In the rows, zero is written as 128.
A single turn carries every row of the set below to another of its rows. Some are shown first; where does it send the rows asked next?
z526: [129 114 112 101 172 149 117 141 124 161 137 133 110 118 165  85 143  94
 105 121 121 153 103]
z869: [127 128 126 112 173 118 130 137 110 126 159 121 116 130 124  79 135 119
 144 140 148 147 109]
z477: [157 134 119  93 120 149 114 141 107 158 131 101 121 139 156  95 144  90
  98 115 152 119 111]
z365: [133 125 117 121 174 127 127 131 115 143 158 123 124 129 132  97 135 121
 149 144 149 148 118]
z204: [129 143 152 118 126 114 113 164  97 140 179 134 115 136 139  86 134 105
  95 132 138 130 119]
z436: [152 137 118  94 117 139 121 132 112 161 127  90 115 139 149 101 139 102
 102 112 163 132 112]
z733: [117 131 129 131 133 120 114 158  93 131 191 133 119 134 142  87 137 101
 103 122 142 127 115]
z785: [105 131 112 130 150 118 144 148 143 155 150 104 110 116 128  88 141 103
 118 132 136 153 111]
z315: [107 159 128 123 120 106 129 132 113 156 174 110 118 159 139  99 148 125
 109 142 135 131 103]
z374: [130 126 128  82 155 145 108 119 101 146 158 115 125 143 171 108 153 117
  92 130 129 119 100]
z686: [152 141 118  98 118 151 120 143 107 170 136 102 120 148 149 106 140  92
  90 121 157 122 111]
z855: [132 112 108  93 165 150 124 136 121 150 130 123  99 120 152  94 138  94
 105 106 117 151 105]
z902: [114 152 126 118 132 110 124 136 105 160 177 100 110 160 145 111 160 132
 104 134 132 138 105]
z194: [136 138 103 104 142 157 150 116 105 148 133 128 132 142 131  99 154 107
 120 116 125 165 104]
z97: [121 131 129 113 111 118 115 158  90 138 188 130 111 130 128  88 139 107
 100 128 133 130 126]
z31: [122 134 134 116 114 126 112 152  88 140 175 124 103 130 129  90 126  97
  88 117 126 132 123]
z860: [127 135 122 116 169 117 133 138 107 140 166 123 113 131 119  89 134 122
 142 147 159 146 112]
z124: [141 130 103  98 148 157 142 121 109 161 142 110 134 130 129 101 153 109
 120 107 123 168 101]
z702: [166 137 123  93 122 139 116 143  99 168 142 102 110 151 149  96 147  97
  85 112 144 131 109]
z63: [151 142 120  91 118 132 123 148 105 156 145 102 115 150 152  93 146  80
  96 118 155 112 102]
z423: [133 144  99 103 142 157 149 125 113 155 137 129 129 134 131  90 155 103
 128 113 128 169 115]
z512: [123 116 115  97 163 139 120 135 130 151 137 142 112 122 153  88 147  77
 105 112 118 146 110]
z579: [128 132 121 102 167 114 122 136 106 135 159 124 111 123 129  82 122 117
 128 156 161 144 111]
z949: [121 140 126 131 147 112 149 145 142 164 155 110  91 126 132  87 155  94
 118 129 139 147 112]
z284: [112 126 112 132 148 120 149 147 137 167 154 108 105 115 132  86 144  92
 121 132 143 149 104]
z566: [156 129 120  90 109 140 111 135 102 166 140 103 111 142 150  99 143  97
 106 120 160 123 104]
z422: [137 143  97 101 129 160 139 122 107 148 142 131 125 124 138  99 149 112
 128 108 120 165 100]
z758: [141 135 133  79 145 139 113 119  99 142 157 121 113 157 169 102 146 128
  96 126 130 118 110]
z706: [119 133 130 113 170 118 128 140 120 139 161 126 135 120 123  89 133 118
 139 141 150 154 106]
z327: [122 146 103  98 137 154 147 124 101 143 145 127 132 127 140  96 149 119
 123 116 126 176 112]
z476: [112 135 114 132 153 114 144 143 142 164 161 118 102 122 123  79 144  95
 101 131 136 146 100]
z879: [132 106 105  93 164 147 122 142 117 153 138 134 107 124 158  91 143  90
 108 104 118 149 115]
z444: [141 144 105  93 135 157 149 124 107 158 140 118 126 141 136 107 156 100
 128 116 112 157 114]
z197: [121 135 135 119 124 123 105 158  81 134 181 124 115 138 135  96 134 107
  99 125 131 120 118]
z80: [119 139 137 115 127 124 107 171  93 141 185 119 111 134 136  87 130 100
 102 123 131 126 124]
z538: [103 152 137 114 122 110 128 135 114 152 175 109 116 156 142  95 148 129
  99 148 143 135 112]
z126: [136 135 110 107 163 114 129 139 121 131 157 126 118 116 125  85 133 124
 140 146 158 143 111]
z938: [111 149 138 108 126 101 131 133 118 156 169 101 113 162 132 101 155 128
  99 130 134 126 104]
z937: [130 126 139  78 145 140 113 129 101 153 149 117 120 151 173 106 155 129
 100 122 121 130 107]
z576: [134 131 134  77 140 143 111 124  94 147 150 122 105 160 168 100 144 120
  88 125 130 128 105]

z938 -> z476
z124 -> z702
Where do these go?
z284 -> z879
z31 -> z579
z80 -> z869
z422 -> z566
z902 -> z949
z860 -> z423
z785 -> z855
z63 -> z733

